0:  0.88| 1.46|-1.46| 1.46|-0.29| 0.29|-0.88| 0.29|-0.88|-0.88| 0.88| 0.29|-0.29|-0.88|-1.46| 1.46
1: -1.46| 0.88| 0.29|-0.88| 1.46| 1.46|-0.88| 0.88|-1.46|-0.88| 1.46|-0.88|-0.88|-0.29|-0.88|-0.88
2:  0.29|-1.46| 1.46|-1.46|-0.29| 0.29| 1.46| 1.46|-1.46| 0.88|-0.29|-0.29|-1.46| 0.88| 0.29| 0.88
3: -0.29|-0.29|-0.88|-1.46| 1.46|-0.29|-0.88| 0.29|-0.29| 0.88|-0.29|-1.46| 0.29|-1.46|-0.88| 1.46
4:  0.88|-1.46|-1.46| 1.46| 1.46| 0.29| 1.46|-0.88| 1.46| 1.46|-1.46|-1.46|-0.29| 0.29| 1.46|-1.46
5: -1.46|-0.88|-0.88|-0.88| 0.88| 0.88|-1.46| 0.29|-0.29| 1.46| 1.46| 0.29|-0.29|-0.29|-0.29|-1.46
6:  0.29|-0.29| 1.46| 0.29|-0.88|-0.88| 1.46|-0.88|-0.88| 1.46|-0.88| 0.88|-0.29| 0.29| 0.29|-0.29
7: -1.46| 0.29|-0.29|-0.29| 0.88|-0.29|-0.88| 0.29|-0.29|-0.29| 1.46| 1.46| 0.88|-0.29|-0.29|-0.29
8: -0.29| 1.46|-1.46| 0.88| 1.46| 0.88|-0.29| 0.29| 0.29| 1.46| 1.46|-0.88| 0.29| 0.29|-1.46|-1.46
9:  0.29|-1.46| 0.29| 0.29|-0.29| 0.88|-0.29|-1.46| 1.46| 0.88|-0.29|-0.88| 0.88|-0.88|-1.46|-0.29
10: -0.88|-1.46| 0.29| 0.88| 0.29|-1.46| 0.29|-1.46|-0.88|-1.46|-1.46| 0.88|-0.88|-0.88| 1.46| 0.29
11: -0.29| 0.29|-0.29| 0.29| 1.46| 0.88| 0.88| 0.29| 0.88|-0.88|-0.88|-0.88| 1.46| 1.46| 0.88|-1.46
12: -0.88|-0.88|-0.29|-0.88| 0.29|-0.29| 0.29|-0.88|-0.29| 0.29|-0.29|-0.29|-1.46| 0.88| 0.88| 0.88
13: -0.29|-1.46| 0.88|-0.88| 0.88| 0.88| 0.29| 0.88|-1.46| 1.46| 1.46| 0.29| 0.88| 1.46| 1.46|-0.88
14: -0.29|-1.46|-1.46| 0.29|-0.88| 1.46|-0.88| 0.29|-1.46| 1.46|-0.88|-0.29| 0.29| 0.88| 1.46| 1.46
15: -0.88| 1.46|-0.88|-1.46| 1.46|-0.29|-0.88| 0.29|-0.88| 0.88| 1.46|-0.88| 0.88|-0.29|-0.88|-0.88
16: -0.88| 0.88|-1.46|-0.29| 0.29| 1.46|-1.46|-0.88|-0.88|-0.88| 0.29|-0.88|-0.29| 0.88|-1.46| 0.88
17:  0.29| 0.29| 0.88| 1.46|-0.88| 0.29| 0.88|-0.88|-1.46| 0.88|-0.88| 0.88|-1.46| 0.88| 0.88|-1.46
18: -0.88|-0.88| 0.29|-0.88| 0.88| 0.29|-1.46| 0.29| 1.46|-0.88| 1.46| 1.46|-1.46|-0.29|-1.46|-0.88
19:  0.88| 1.46|-0.88|-0.29|-1.46| 0.29|-1.46|-1.46|-0.29| 0.88| 0.88|-1.46| 0.88|-0.29|-1.46| 0.29
20: -0.29| 1.46|-0.88| 1.46| 1.46| 0.29|-1.46|-0.29|-1.46|-0.88| 0.29|-0.29| 1.46|-0.88|-0.88| 1.46
21: -0.88|-1.46| 1.46|-1.46|-0.29| 0.29| 1.46|-0.29|-0.29|-0.29| 1.46|-0.29| 0.29| 1.46|-0.88| 0.29
22: -0.88| 1.46| 1.46|-0.29| 0.88|-0.88|-0.29|-0.29|-1.46|-0.29|-1.46| 0.88| 1.46|-0.88| 1.46| 0.88
23:  0.88| 0.29|-0.88| 0.88|-1.46|-0.88| 0.29|-0.88| 0.29| 0.29|-0.29| 0.29| 0.88|-0.88|-1.46|-0.29
24: -0.29|-1.46|-1.46| 1.46| 0.88| 0.88| 0.88|-0.88|-0.88| 1.46|-1.46| 0.88|-0.88|-0.88| 1.46|-1.46
25: -0.29|-0.29| 0.88|-1.46|-1.46|-0.88| 1.46| 1.46| 0.88| 0.88| 1.46| 0.88|-0.88| 1.46|-0.29|-0.29
26:  0.29|-1.46| 0.29| 0.88|-0.88| 0.88|-0.88| 0.88|-0.29| 0.29|-0.88| 1.46| 1.46|-0.29| 0.88| 1.46
27: -1.46|-0.88|-1.46|-0.29| 0.29| 1.46|-1.46|-0.29|-1.46|-0.88| 1.46| 1.46|-1.46| 0.29| 0.29|-0.88
28: -1.46|-0.29| 0.29|-0.29| 1.46| 0.88| 0.29|-0.88| 1.46|-0.29|-1.46| 1.46| 0.29|-1.46| 1.46| 0.29
29: -0.29|-1.46| 0.29| 1.46| 0.88|-0.88| 1.46|-0.29|-0.29| 1.46|-1.46| 0.88|-0.88|-0.88| 0.29|-0.29
30:  1.46| 1.46|-0.29| 1.46| 1.46|-0.29|-0.88|-0.88|-0.29|-1.46|-1.46|-0.29| 0.88| 0.88| 1.46|-0.88
31: -0.29| 0.88|-0.29| 1.46| 1.46|-0.29| 0.88| 0.29|-0.29| 0.88|-0.29|-0.29| 0.88|-1.46|-1.46|-0.88
32:  1.46|-0.88| 0.88|-1.46| 0.29|-0.88| 0.29| 1.46|-0.29| 1.46| 0.88|-0.29|-0.29|-1.46|-0.29| 0.88
33:  1.46|-0.29| 1.46| 1.46|-1.46| 0.29| 0.29| 0.88|-0.29|-0.88| 0.29| 0.29|-0.29| 1.46|-0.88| 0.29
34:  1.46| 0.88|-1.46| 1.46| 0.29|-0.29| 0.29|-0.29|-0.88| 1.46|-0.88| 0.88|-0.29| 0.88|-0.29|-1.46
35: -0.29| 1.46|-0.88| 1.46| 0.88| 1.46| 0.88|-0.88| 0.88| 0.88|-0.29|-1.46| 1.46|-0.88|-0.88|-1.46
36:  1.46|-0.29| 0.29|-0.29|-1.46|-0.29| 0.88| 0.88| 0.88|-0.29| 0.29|-0.29| 1.46| 1.46| 0.29|-0.29
37:  1.46|-0.88|-0.88|-0.29|-1.46| 0.29| 0.88| 0.29|-0.88|-0.29|-0.29|-1.46|-0.29| 1.46| 0.88| 0.29
38: -1.46|-1.46| 1.46| 0.29| 0.88|-1.46| 0.29|-0.29|-0.29| 0.88|-1.46| 1.46| 0.29|-0.88| 0.88| 0.29
39:  0.29|-0.29| 0.88|-0.29| 0.29|-0.88| 0.29| 1.46| 0.88| 1.46| 0.88| 0.29|-1.46|-1.46|-0.88| 1.46
40: -1.46| 0.29|-0.88| 0.88| 0.29| 0.88|-1.46|-1.46|-0.29| 1.46| 1.46|-0.88|-0.88|-0.88| 1.46|-1.46
41: -1.46|-0.88|-1.46|-0.88| 0.29| 1.46|-0.29|-0.88|-0.29|-0.29| 1.46| 1.46|-1.46| 0.29| 0.29|-1.46
42: -0.88|-0.88| 0.88| 1.46| 0.29|-0.88| 1.46|-0.29| 0.29| 1.46|-1.46| 0.88|-0.29|-1.46| 0.88|-0.88
43: -1.46| 0.88| 1.46| 0.88| 0.29| 0.88|-1.46|-0.29| 0.29|-1.46|-0.29| 0.88| 1.46| 0.29| 1.46| 1.46
44:  0.29| 0.29| 0.88| 0.88|-0.88| 1.46|-0.88| 0.88| 0.29|-1.46|-0.29| 1.46| 0.29| 0.88| 0.88| 1.46
45: -0.29|-0.88|-0.29|-1.46|-0.29|-0.29| 0.88|-0.29|-1.46|-0.88| 1.46| 0.88| 0.29| 1.46| 0.29| 0.29
46: -0.88| 1.46|-0.29| 0.88| 0.88|-0.29| 0.29| 0.29| 0.29|-0.29|-0.29| 0.29| 1.46|-0.29|-1.46| 0.88
47: -0.88|-1.46| 0.88| 0.88| 0.88|-0.29| 0.88| 0.29| 0.88|-1.46|-1.46| 1.46|-1.46|-0.88| 0.88| 0.29
48:  1.46| 0.88|-1.46| 1.46|-0.29| 0.29|-0.29|-1.46|-0.88|-0.29|-0.88|-1.46| 0.88| 0.29|-0.88|-1.46
49:  1.46| 0.88|-0.88|-0.88|-1.46|-0.29| 0.29| 0.88|-1.46| 0.88|-0.29|-1.46| 0.29| 0.88|-0.88| 0.29
50:  0.29|-1.46| 1.46|-1.46|-0.88| 0.88| 1.46|-0.29| 0.29| 1.46| 0.88|-1.46|-1.46| 1.46|-0.29| 0.29
51: -0.88| 1.46|-1.46| 0.88| 1.46| 1.46|-1.46|-0.88| 0.29|-0.29|-1.46|-0.88| 1.46| 0.29| 1.46| 0.88
52:  0.29| 0.88| 0.88|-0.88| 0.88|-1.46|-0.88| 1.46| 0.88| 0.29| 0.29| 1.46| 0.29|-1.46|-0.88| 1.46
53:  0.29|-0.88| 1.46| 0.29| 0.88|-0.29| 1.46|-1.46| 1.46| 1.46|-0.88| 0.29|-0.29| 0.29| 0.88|-1.46
54:  0.88| 0.29| 0.88|-0.29|-1.46|-1.46| 0.88| 0.88|-0.88| 0.88| 0.29|-1.46|-0.88| 1.46|-0.88|-0.29
55:  0.88| 1.46|-1.46|-0.29| 0.88| 0.88|-0.88|-1.46|-1.46| 0.29| 1.46|-1.46| 1.46|-0.29| 0.88| 1.46
56: -1.46| 0.88|-1.46|-0.88| 0.88|-0.88|-0.88| 0.88|-1.46|-0.29| 1.46|-0.29| 0.29|-0.29|-0.88|-0.88
57: -1.46| 0.29|-0.29|-1.46| 1.46|-1.46|-1.46| 0.88| 0.88| 1.46| 0.88|-0.29|-0.88|-0.29|-1.46|-0.88
58: -0.88|-0.88| 1.46|-1.46| 0.29|-0.88| 0.88| 0.29|-1.46| 0.29|-0.29|-0.88| 0.88| 0.88| 0.88| 0.88
59: -0.88| 1.46| 0.88|-0.29|-0.29|-0.29|-0.88| 0.88|-1.46| 0.88|-0.88| 1.46| 1.46|-0.88| 1.46| 1.46
60:  1.46|-0.88| 0.29| 0.29| 0.29| 0.29|-1.46| 0.29| 1.46|-0.88| 0.29| 0.88|-1.46|-1.46| 0.88| 1.46
61:  0.29| 0.88| 0.29| 0.88|-1.46|-0.29|-0.29|-1.46| 0.88|-1.46| 0.29| 0.29|-0.29| 0.29|-1.46|-0.29
62: -1.46|-0.29| 1.46|-0.29|-0.88|-0.29| 1.46| 1.46| 0.88|-1.46| 0.88| 1.46| 0.29| 1.46| 0.29| 0.88
63: -0.88|-0.88| 1.46|-0.29| 0.29| 0.29|-1.46| 1.46| 0.88| 0.29|-0.29|-0.29| 0.88|-1.46|-0.88| 1.46
64: -0.88| 1.46|-0.29| 1.46| 0.29|-0.88|-0.29|-1.46|-1.46|-0.88| 0.29|-1.46| 1.46|-0.29| 0.88|-0.88
65: -0.29|-0.88| 0.29|-1.46| 0.88|-1.46|-0.29| 0.29| 1.46| 0.88| 0.88| 0.29|-0.88|-1.46| 0.29| 1.46
66: -0.29|-0.88|-0.29|-1.46| 1.46|-0.88|-1.46| 1.46| 0.29|-0.88|-0.29| 0.29|-1.46|-1.46|-0.29| 1.46
67:  1.46|-0.88| 0.29| 0.88|-1.46|-0.88| 0.29| 1.46| 0.29| 1.46| 0.29| 0.29|-1.46| 1.46|-1.46| 0.88
68: -0.29|-0.88|-0.29| 0.88| 0.88| 0.88|-0.29|-0.29|-0.88|-0.29|-1.46| 0.29|-0.88|-0.88| 0.88|-0.29
69:  0.88|-0.88| 1.46|-1.46| 0.88|-1.46|-0.88| 0.29| 0.29|-0.88| 1.46| 0.88|-1.46|-0.88|-1.46| 0.88
70: -0.29|-0.29|-0.88| 1.46| 0.29| 0.29| 1.46|-0.29| 0.88| 0.88|-1.46| 1.46|-0.29|-0.88| 0.88| 0.29
71: -0.88|-0.88| 1.46|-1.46| 0.88|-1.46|-0.88| 0.88| 1.46|-1.46|-0.29|-0.88|-0.29|-1.46|-0.29| 1.46
72: -1.46| 0.29| 1.46|-0.88| 1.46|-0.29|-0.88|-0.29|-0.88| 0.29| 1.46| 0.88|-0.88| 0.29|-0.29|-0.88
73:  1.46|-1.46| 0.29|-0.29|-0.88|-0.88|-0.29| 1.46|-1.46|-0.88|-1.46| 0.29| 1.46| 0.88|-0.29| 0.29
74: -0.88|-1.46| 1.46| 1.46| 0.29|-0.29| 0.88|-0.88|-1.46| 0.29|-1.46|-0.29| 0.88|-1.46| 0.88|-0.29
75: -0.29| 0.29| 0.88| 0.29|-0.88|-1.46|-0.88| 0.88|-0.88|-0.29|-1.46|-0.29| 1.46| 0.88| 0.29| 1.46
76:  0.88| 1.46|-0.29| 1.46|-1.46| 0.88|-1.46| 0.29| 1.46|-0.29|-0.29| 1.46| 1.46| 1.46| 0.88| 1.46
77:  0.88| 0.88| 1.46|-0.29|-0.88|-0.88| 0.88| 1.46|-1.46|-0.29|-0.88| 0.88|-1.46| 0.88| 0.29|-0.29
78: -0.88| 1.46|-1.46|-0.29| 0.29|-1.46|-0.29|-0.88|-0.29| 0.88|-0.88|-0.88| 0.88|-0.88|-0.88| 1.46
79:  1.46| 1.46|-0.29| 1.46|-0.29| 0.29| 0.29|-1.46| 0.88|-0.88| 0.88|-1.46|-0.88| 0.29|-0.88|-1.46
80:  0.29| 0.88|-0.88| 0.29|-0.88|-0.29| 0.29|-1.46| 0.88| 1.46|-0.29|-0.29| 0.29|-0.88|-0.88| 0.88
81: -0.88| 0.29|-0.88| 0.29|-0.88| 0.88|-0.29|-1.46| 1.46|-0.29|-0.29| 0.88| 0.29| 0.29|-0.88|-0.88
82:  0.29| 0.29|-0.29|-0.29| 0.29| 1.46| 0.88|-0.29|-1.46|-1.46|-0.29| 0.29|-0.29| 1.46| 0.29|-1.46
83:  0.29|-1.46| 0.88|-1.46|-0.29|-0.29|-0.29| 0.29|-0.29| 1.46| 0.88|-1.46| 0.29|-1.46|-0.88| 1.46
84:  0.29|-0.88| 0.29| 0.88|-0.29|-0.29| 0.29|-0.29|-0.29|-0.29|-1.46| 1.46|-0.88| 0.29| 0.88| 0.29
85:  0.88| 0.88| 0.29|-0.88|-0.88| 0.88| 0.88|-0.88| 0.88|-0.29| 0.88|-1.46| 0.29|-0.29|-0.88| 0.88
86: -1.46|-0.29| 0.88|-1.46| 0.88|-1.46| 0.29| 0.88|-0.88| 0.88|-0.29| 0.29| 0.88|-0.29| 0.88| 0.29
87: -1.46| 0.88| 1.46|-0.88| 0.29| 0.29| 0.29| 0.29| 1.46|-1.46|-0.29| 0.29|-0.29| 0.88| 0.88| 0.29
88: -0.29| 1.46|-0.29|-1.46|-0.88| 0.88|-0.88|-0.29| 0.88|-1.46|-0.88| 0.88| 1.46| 0.29| 1.46| 1.46
89:  1.46| 0.29|-0.88| 1.46|-0.88| 0.88| 0.29|-1.46| 1.46| 0.29| 0.88|-0.29| 1.46| 0.88|-1.46|-1.46
90: -0.29| 0.29| 1.46| 1.46|-0.29|-0.88| 1.46| 0.88| 1.46| 0.88|-1.46| 0.88| 0.88|-0.88|-0.29|-0.88
91:  0.88| 0.29|-0.88|-0.29| 1.46|-0.88|-0.88|-0.29|-0.88| 0.29|-0.88|-1.46| 0.29|-1.46| 1.46|-0.88
92:  0.29|-0.29| 1.46|-0.88|-1.46|-0.88| 1.46| 1.46| 0.88|-0.88| 0.88| 1.46|-1.46| 0.88|-1.46|-0.29
93: -1.46| 0.88|-1.46|-0.88| 1.46|-0.29|-1.46| 0.29| 0.29|-0.29| 0.88| 0.29| 1.46|-1.46|-0.29|-0.88
94: -0.88|-0.29|-0.88|-1.46| 1.46|-1.46|-1.46| 1.46|-1.46|-0.29|-0.29|-0.29|-1.46|-1.46| 0.29| 1.46
95:  0.88| 0.29| 0.88|-0.88| 0.29|-1.46| 0.29| 1.46|-0.88| 0.29| 0.88|-0.29| 0.29|-1.46|-1.46| 1.46
96: -0.29| 0.88|-1.46|-0.88|-0.29| 0.29|-1.46|-0.29| 1.46|-0.29| 1.46| 1.46|-1.46| 0.88| 0.29|-0.88
97:  0.88| 1.46|-0.88|-0.88|-1.46| 1.46|-0.29|-1.46|-1.46| 0.29|-0.29|-0.88| 0.88|-0.29| 0.88|-0.88
98: -1.46|-0.29|-1.46| 0.29| 1.46| 1.46|-1.46|-0.88| 0.88|-0.88| 1.46|-0.88| 0.88|-0.29| 0.29|-1.46
99:  0.29|-0.88| 1.46| 0.29|-0.88| 0.88| 0.88| 1.46|-1.46|-1.46| 0.29| 1.46|-0.29| 0.88|-0.88| 0.29
100:  0.88|-1.46|-0.88|-0.88| 1.46|-0.29|-0.88| 0.88|-0.88|-0.29| 0.29|-0.88| 0.29|-1.46|-0.29|-0.29
101:  0.29|-0.88| 0.88| 0.29|-0.88|-0.88| 1.46|-0.88|-0.88| 1.46|-0.88|-1.46| 1.46|-0.29| 0.88|-0.88

-0.88| 0.88|-1.46| 0.29| 1.46|-0.29|-1.46|-1.46|-1.46| 1.46| 0.88|-0.88|-1.46|-0.88|-0.29|-1.46 : 40 15
-1.46|-0.88| 0.29|-1.46| 0.29| 1.46| 0.88|-0.29|-0.88|-0.88|-0.29| 1.46| 0.29| 1.46| 1.46| 0.88 : 45 12
-1.46| 1.46|-1.46|-1.46| 1.46|-0.29|-1.46|-0.88| 0.88|-1.46| 1.46|-0.88|-1.46| 0.29| 0.88| 0.29 : 96 98
-0.88|-1.46| 0.88|-1.46| 0.29|-1.46| 1.46| 0.29| 0.88|-0.88| 1.46|-0.88|-0.29| 1.46| 0.29|-0.29 : 21 25
-0.88|-1.46| 0.29| 0.88| 0.29| 0.88|-0.29| 0.29| 1.46| 1.46| 1.46| 1.46|-0.88|-0.88| 0.29|-1.46 : 5 18
-0.88|-1.46| 0.29|-1.46|-0.29| 1.46|-0.29| 0.29| 1.46|-1.46|-0.29| 0.88|-0.88| 1.46| 1.46| 0.29 : 87 12
 0.88|-0.88|-0.29| 0.29|-0.88|-0.29|-1.46|-1.46|-0.29|-1.46| 0.29|-0.88|-0.29|-0.88|-1.46|-0.88 : 61 23
 0.88| 0.29| 0.29|-1.46| 0.29|-1.46|-0.88| 0.29| 1.46|-1.46| 0.88|-0.88| 0.29|-1.46| 0.29| 0.88 : 71 65
 0.88| 1.46|-1.46| 1.46| 0.88| 0.88| 0.29|-1.46|-0.88| 1.46|-0.88| 0.29| 0.88| 0.29|-0.29|-1.46 : 34 48
-0.88| 0.29|-0.88|-0.29| 0.29|-1.46|-0.29|-0.29|-1.46|-0.29|-0.88|-0.29| 1.46|-1.46|-0.29| 1.46 : 78 3
-1.46| 0.29| 1.46|-0.29| 1.46|-1.46|-0.88|-0.88| 1.46| 0.88|-0.29| 0.88|-1.46|-1.46| 1.46| 0.88 : 65 38
 0.88| 0.29|-1.46| 1.46|-0.29|-0.29| 0.29|-1.46|-0.88| 0.88| 0.29|-0.88| 1.46|-0.29|-0.29|-1.46 : 48 23
 1.46|-0.29|-0.88| 1.46|-0.29|-0.29| 0.88| 0.88|-0.88| 0.29|-0.88|-0.88|-0.88| 0.88|-0.29|-1.46 : 34 37
 0.29| 0.88| 1.46| 0.29|-0.29| 1.46|-1.46|-0.88| 1.46|-1.46|-1.46| 1.46|-1.46| 0.88| 1.46| 1.46 : 44 87
 1.46|-1.46|-1.46|-0.29| 0.88| 0.29|-0.29| 1.46| 1.46| 0.29| 0.88| 1.46|-1.46|-1.46|-0.29| 1.46 : 60 39
 0.29| 0.29|-0.88| 1.46| 1.46| 1.46|-0.88| 0.29|-0.29| 1.46|-1.46| 0.29|-0.29| 0.88| 1.46|-0.29 : 68 34
-0.29| 1.46| 1.46|-0.88|-1.46| 1.46| 0.88|-0.29| 1.46| 0.29|-0.88| 1.46|-0.88| 1.46| 0.88| 0.88 : 87 44
-0.29| 0.88|-0.29| 0.29|-0.88|-0.29|-0.88|-1.46| 1.46|-1.46|-0.88| 0.29|-0.29|-0.88|-1.46| 0.88 : 61 81
 1.46|-1.46|-0.29| 0.88|-1.46| 1.46| 0.88| 1.46| 0.88|-1.46|-0.88| 0.29|-1.46| 1.46|-0.88| 0.88 : 33 99
 0.29| 0.88|-0.29|-0.29|-0.88| 0.29| 0.29| 0.88|-1.46|-0.29| 1.46|-1.46| 1.46| 1.46|-1.46| 0.88 : 49 85
-0.29|-0.29|-0.29|-0.29|-0.29| 1.46|-1.46|-0.88| 1.46| 0.88|-1.46|-0.88|-1.46| 0.88| 1.46| 1.46 : 12 14
-0.29| 1.46| 0.88| 0.88|-0.88|-0.29|-1.46|-1.46| 0.29|-0.29|-0.88| 0.29|-0.88|-1.46|-1.46|-0.29 : 61 23
 0.88|-0.88|-0.88| 0.88|-0.88| 1.46|-1.46|-1.46|-1.46| 0.88|-0.88|-0.29|-1.46| 0.88| 0.29| 0.88 : 14 68
-1.46|-1.46| 0.88|-0.29| 0.88| 0.29|-0.29|-1.46| 1.46|-1.46| 0.29|-1.46| 0.29|-0.29| 1.46|-1.46 : 98 11
-0.29|-0.88|-0.29|-0.29| 0.88| 0.29| 0.29|-1.46|-0.29| 0.29|-1.46|-1.46|-0.88|-1.46| 1.46| 0.29 : 68 91
 0.29|-0.88| 1.46| 1.46| 0.88|-0.29| 1.46|-1.46| 1.46|-1.46|-1.46| 0.88|-0.29|-0.88| 0.29|-0.29 : 47 84
 0.88| 1.46|-1.46|-0.29|-1.46| 1.46|-0.88|-1.46|-1.46|-1.46| 0.29|-0.29| 0.88| 1.46|-0.29|-1.46 : 97 48
-0.88| 0.29|-0.88| 0.88|-0.29| 0.88|-0.29|-0.29| 1.46|-0.29| 0.29|-0.29| 1.46|-0.88|-1.46| 1.46 : 46 80
 0.29| 1.46|-1.46| 0.88| 0.88| 0.88|-0.88| 0.29| 0.88| 1.46|-1.46|-0.29| 1.46| 0.88| 1.46| 0.88 : 51 76
 0.88|-0.88|-1.46| 1.46| 1.46| 0.88| 0.88|-0.88| 0.88| 0.88|-1.46|-1.46|-1.46|-1.46| 1.46|-1.46 : 4 24
 1.46|-0.88| 0.29|-0.29|-1.46| 0.29| 0.88|-0.88|-0.88| 0.29|-0.29|-0.88| 0.88| 0.88|-0.29| 0.29 : 37 36
 1.46| 1.46| 0.29| 0.88|-0.29|-1.46| 1.46| 1.46| 0.29| 0.88| 0.29|-1.46|-1.46| 0.88| 0.29|-1.46 : 54 77
 0.29|-0.88| 0.88| 0.88|-1.46|-1.46|-0.29|-1.46| 0.88|-0.88| 0.88| 0.29| 0.29| 0.29|-1.46| 0.29 : 61 23
 1.46| 1.46|-1.46|-0.29|-1.46| 1.46|-0.29|-1.46| 0.88| 0.29| 0.29| 0.29|-0.29| 0.88| 0.88|-0.29 : 97 81
-0.29| 1.46|-0.88| 0.88| 1.46|-0.88|-1.46|-0.29|-0.29|-0.29|-0.29| 0.29| 0.29|-0.88|-0.88| 1.46 : 20 46
-0.29| 1.46|-0.88| 1.46| 1.46| 0.29|-1.46|-0.29| 1.46| 0.88|-1.46| 0.29| 0.88| 0.29| 1.46| 0.29 : 51 30
-0.29|-1.46| 1.46|-1.46|-0.88| 0.29| 0.88| 0.88| 0.29| 1.46| 0.88| 1.46|-1.46| 1.46| 0.88|-0.29 : 25 2
 1.46|-0.29| 0.88|-0.88|-0.29| 0.88| 0.29| 1.46| 1.46| 0.29| 0.29|-0.29|-1.46|-1.46|-0.88| 1.46 : 39 32
 1.46| 0.88|-1.46| 0.88|-0.88| 0.88|-1.46| 0.29| 0.88| 0.29|-0.88| 0.88|-1.46| 1.46| 0.88| 0.88 : 76 44
 0.88| 1.46| 0.88| 1.46|-1.46|-0.88|-0.88|-0.88|-0.88|-0.88| 0.88|-0.29| 0.29| 0.29|-1.46|-1.46 : 61 79
 1.46|-1.46|-0.88| 1.46|-0.29|-0.29| 0.29| 1.46| 0.29|-1.46|-0.29|-1.46|-1.46| 0.88| 0.88|-0.88 : 37 33
 0.88|-0.29| 0.29| 1.46|-0.88|-1.46| 1.46|-0.29|-0.88| 0.29|-0.29|-0.29|-1.46| 0.29| 1.46|-1.46 : 17 6
-0.29|-1.46| 1.46| 0.29|-0.88| 1.46| 1.46| 1.46|-0.88| 0.88| 1.46|-1.46| 0.29| 0.88| 1.46|-1.46 : 13 50
-1.46|-0.29|-0.88| 0.29| 1.46| 1.46|-1.46|-0.88|-1.46| 0.29| 0.88|-0.88|-0.29|-0.88| 1.46|-0.29 : 40 98
-0.88|-0.29| 1.46|-0.88|-0.88|-1.46| 1.46| 1.46| 1.46|-0.88| 1.46| 0.29| 1.46| 1.46|-0.29| 0.29 : 62 25
-1.46|-1.46|-0.29| 0.29|-0.29|-0.88|-0.88|-1.46| 0.88|-0.88|-0.88|-1.46| 1.46|-0.29|-0.29| 0.88 : 9 78
 0.88| 0.29|-1.46| 0.29|-1.46| 1.46|-1.46|-1.46| 0.88| 0.88| 0.29| 0.88|-0.29| 0.88|-0.29| 0.29 : 81 80
 1.46| 0.29| 0.29| 0.88|-1.46| 0.29| 0.29| 0.88| 0.29|-0.88| 0.29|-0.29|-1.46| 1.46|-1.46| 0.29 : 33 67
-0.29| 1.46| 1.46| 0.88|-0.88| 0.88|-0.88| 1.46|-0.29| 1.46|-0.88| 1.46| 1.46| 0.29| 0.29| 0.88 : 59 26
-0.29|-0.88| 0.29| 0.29|-0.29|-0.88| 1.46|-0.88| 0.88|-0.88|-1.46| 0.88| 0.88|-0.29| 0.88| 0.29 : 84 70
 0.29| 0.29|-1.46|-0.88|-0.88| 0.29| 1.46|-0.29| 0.88|-0.29| 1.46|-1.46| 0.29| 1.46|-0.88| 0.88 : 85 36
-0.29| 0.29| 0.88|-0.88| 0.29|-0.88| 1.46|-1.46|-0.29|-0.88|-1.46|-1.46|-0.88|-0.29| 1.46|-0.29 : 12 10
-0.88| 0.88| 0.29|-0.88| 0.88| 0.88| 1.46| 0.88| 1.46| 0.29|-0.29|-0.88| 0.88| 0.88| 0.88|-1.46 : 11 87
 0.88|-1.46|-0.29| 1.46| 1.46|-0.29| 1.46|-0.88| 0.88|-0.29|-1.46|-0.29| 0.88|-0.29| 1.46|-1.46 : 4 53
 0.88| 0.29|-0.29|-0.29| 1.46|-0.88|-1.46| 0.88| 1.46|-1.46| 0.29|-0.88|-1.46|-1.46|-0.29|-0.29 : 66 60
 1.46| 1.46| 0.29| 0.29|-1.46| 0.29|-0.29|-0.88| 0.29|-1.46|-0.29| 0.88|-0.88|-0.29|-1.46| 0.29 : 61 23
 1.46| 0.88|-0.29|-0.88| 1.46| 0.29|-0.29| 1.46| 0.88| 1.46| 0.29| 1.46| 0.29|-0.88| 0.29|-0.29 : 52 32
 0.29| 1.46|-1.46| 0.88| 0.29| 1.46|-1.46|-0.88| 0.29|-0.88| 0.29| 0.29|-0.88| 0.88|-0.88| 1.46 : 16 0
 0.88| 1.46| 0.88|-0.88|-1.46| 0.29| 0.88|-1.46| 0.88| 0.29| 0.88|-1.46| 1.46| 0.29|-1.46|-0.88 : 85 19
-1.46|-0.88|-1.46|-0.29| 1.46| 1.46|-0.29|-0.29|-0.29|-1.46| 1.46|-1.46| 0.88|-0.29| 0.29|-1.46 : 98 1
-1.46|-0.29|-0.88|-0.29| 0.29|-1.46|-1.46| 0.88| 1.46| 0.88| 1.46| 0.88|-0.88|-0.29|-0.88|-0.88 : 57 18
-0.88|-0.29| 1.46| 0.88|-0.88|-1.46| 1.46| 0.88| 1.46| 0.88|-0.29| 0.88| 0.29|-0.88|-0.88|-0.88 : 90 42
-0.29|-0.29|-0.29|-0.88| 1.46| 0.88|-0.88| 0.29| 0.29| 0.29|-0.88|-1.46| 0.88|-1.46| 0.88|-0.88 : 91 100
